Small tables with named rows and columns. After each table, cells are looked up by row and column.

Table vutiva
,muv,veme,menofev,kivizir
zumuken,38971,15272,19776,76669
mezitag,69514,64634,21598,38155
zegif,44951,7668,50072,82720
fet,66838,57488,62468,37879
gonuv,44375,25011,49798,64048
lef,60070,66452,23395,31472

lef, muv => 60070
lef, kivizir => 31472
fet, kivizir => 37879
gonuv, muv => 44375
mezitag, muv => 69514
zegif, kivizir => 82720
zegif, veme => 7668
zumuken, muv => 38971
fet, menofev => 62468
zumuken, veme => 15272
lef, menofev => 23395
fet, muv => 66838
fet, veme => 57488
gonuv, menofev => 49798
zumuken, menofev => 19776
gonuv, veme => 25011
zegif, menofev => 50072
mezitag, kivizir => 38155
zumuken, kivizir => 76669
Row with the largest kivizir: zegif

zesoz =
       zefelur  zof  finad  nifip  vik
zam        125  143    162    131  148
pinup      153   92     59     94  214
kotiv      142   82    137    102  184
nuz        117  151    104    129  153

What is the finad of nuz in zesoz? 104
What is the vik of pinup in zesoz? 214
What is the vik of nuz in zesoz? 153
What is the nifip of kotiv in zesoz? 102
What is the zof of nuz in zesoz? 151
What is the zefelur of nuz in zesoz? 117
What is the zof of kotiv in zesoz? 82
What is the zefelur of zam in zesoz? 125
What is the nifip of nuz in zesoz? 129
What is the finad of pinup in zesoz? 59
What is the vik of zam in zesoz? 148
What is the finad of kotiv in zesoz? 137
Row with the largest nifip: zam

ran:
         lubadu  tirode  gipuma  zik  gegop  bur  nez  leripuv  goz
zot         100     133     140  188    130  179  117       87  138
bik         160     128     116   71    127   82  181      123   98
gofida      129     104     102   67    113   69   94      170  113
latapi      165     130     120   80    129   89  194      110   96
bam          91     128     137  184    123  177   87      102  144
gadur       131     144     140  158    136  167  180       68  121
vis         124     104     103   73    112   72   83      177  117
vemel       123     105     104   73    111   76   80      175  118
varitiz     134     107     105   63    113   65  104      169  111
kinubo       84     116     123  167    116  158   55      134  149
geviko      103     100     107  103    108   96   51      175  133
vak         164     131     122   79    131   91  192      112   97
pegiv       143     144     139  146    137  150  193       72  113
zelinad     104     105     107  105    109   96   49      175  133

What is the leripuv of geviko in ran?
175
What is the goz of vis in ran?
117
What is the lubadu of vis in ran?
124
What is the zik of bik in ran?
71
What is the zik of vis in ran?
73
What is the zik of gofida in ran?
67
What is the goz of zelinad in ran?
133
What is the nez of varitiz in ran?
104
What is the lubadu of zelinad in ran?
104
What is the goz of geviko in ran?
133

kifazom:
|  | tazomot | dudas | bab | digemo | zit | dore |
|---|---|---|---|---|---|---|
| mef | 4.718 | -2.962 | 4.109 | -2.331 | 3.073 | -0.601 |
| repipe | -3.099 | 4.286 | 3.765 | 1.669 | -0.715 | 1.287 |
| fovegev | -4.027 | 4.969 | 1.140 | -2.866 | 2.472 | 0.603 |
| fidero | -2.192 | -4.277 | -1.134 | -1.018 | -4.893 | 1.962 |
| keben | 0.113 | -3.891 | 3.478 | -0.404 | -5.149 | 0.284 |
| seserit | -2.343 | 3.112 | 3.858 | -2.988 | 2.165 | -0.769 |
| noniv | 5.059 | 1.276 | -3.946 | 1.279 | -4.413 | -4.066 |
| mik | 3.107 | -2.566 | 0.149 | 1.390 | -3.652 | 0.355 |
| kinedof | 3.545 | -1.662 | -1.819 | -4.038 | -0.332 | 4.772 |

What is the bab of keben in kifazom?
3.478
What is the dore of noniv in kifazom?
-4.066
What is the zit of noniv in kifazom?
-4.413
What is the digemo of fovegev in kifazom?
-2.866
What is the bab of fovegev in kifazom?
1.140
What is the bab of noniv in kifazom?
-3.946
What is the digemo of fidero in kifazom?
-1.018

Table dunemig
|  | votu | fipu | rekuvis | lom | bal | robuzez | tezuta | pilonud | depen | daf |
|---|---|---|---|---|---|---|---|---|---|---|
| ref | 104 | 154 | 48 | 144 | 100 | 184 | 67 | 126 | 77 | 199 |
| repu | 108 | 142 | 55 | 129 | 103 | 156 | 149 | 73 | 127 | 69 |
| kugiga | 87 | 141 | 171 | 133 | 68 | 50 | 94 | 140 | 132 | 93 |
| gebosiv | 122 | 141 | 157 | 82 | 48 | 104 | 143 | 100 | 98 | 178 |
| selugon | 104 | 169 | 174 | 165 | 127 | 76 | 48 | 59 | 101 | 138 |
| tig | 132 | 199 | 157 | 79 | 51 | 111 | 144 | 99 | 101 | 180 |
| fov | 84 | 137 | 52 | 139 | 111 | 167 | 71 | 115 | 104 | 177 |
| kesu | 83 | 164 | 172 | 127 | 68 | 50 | 92 | 140 | 132 | 91 |
| didafov | 93 | 186 | 176 | 156 | 99 | 57 | 55 | 101 | 140 | 138 |
| lavag | 105 | 150 | 117 | 45 | 117 | 127 | 88 | 174 | 168 | 71 |

What is the pilonud of lavag in dunemig? 174
What is the lom of repu in dunemig? 129
What is the depen of kugiga in dunemig? 132
What is the daf of repu in dunemig? 69
What is the bal of ref in dunemig? 100
What is the rekuvis of selugon in dunemig? 174
What is the votu of ref in dunemig? 104
What is the tezuta of tig in dunemig? 144
What is the bal of kugiga in dunemig? 68
What is the fipu of repu in dunemig? 142
What is the votu of lavag in dunemig? 105
What is the robuzez of gebosiv in dunemig? 104
Which row has the largest bal? selugon

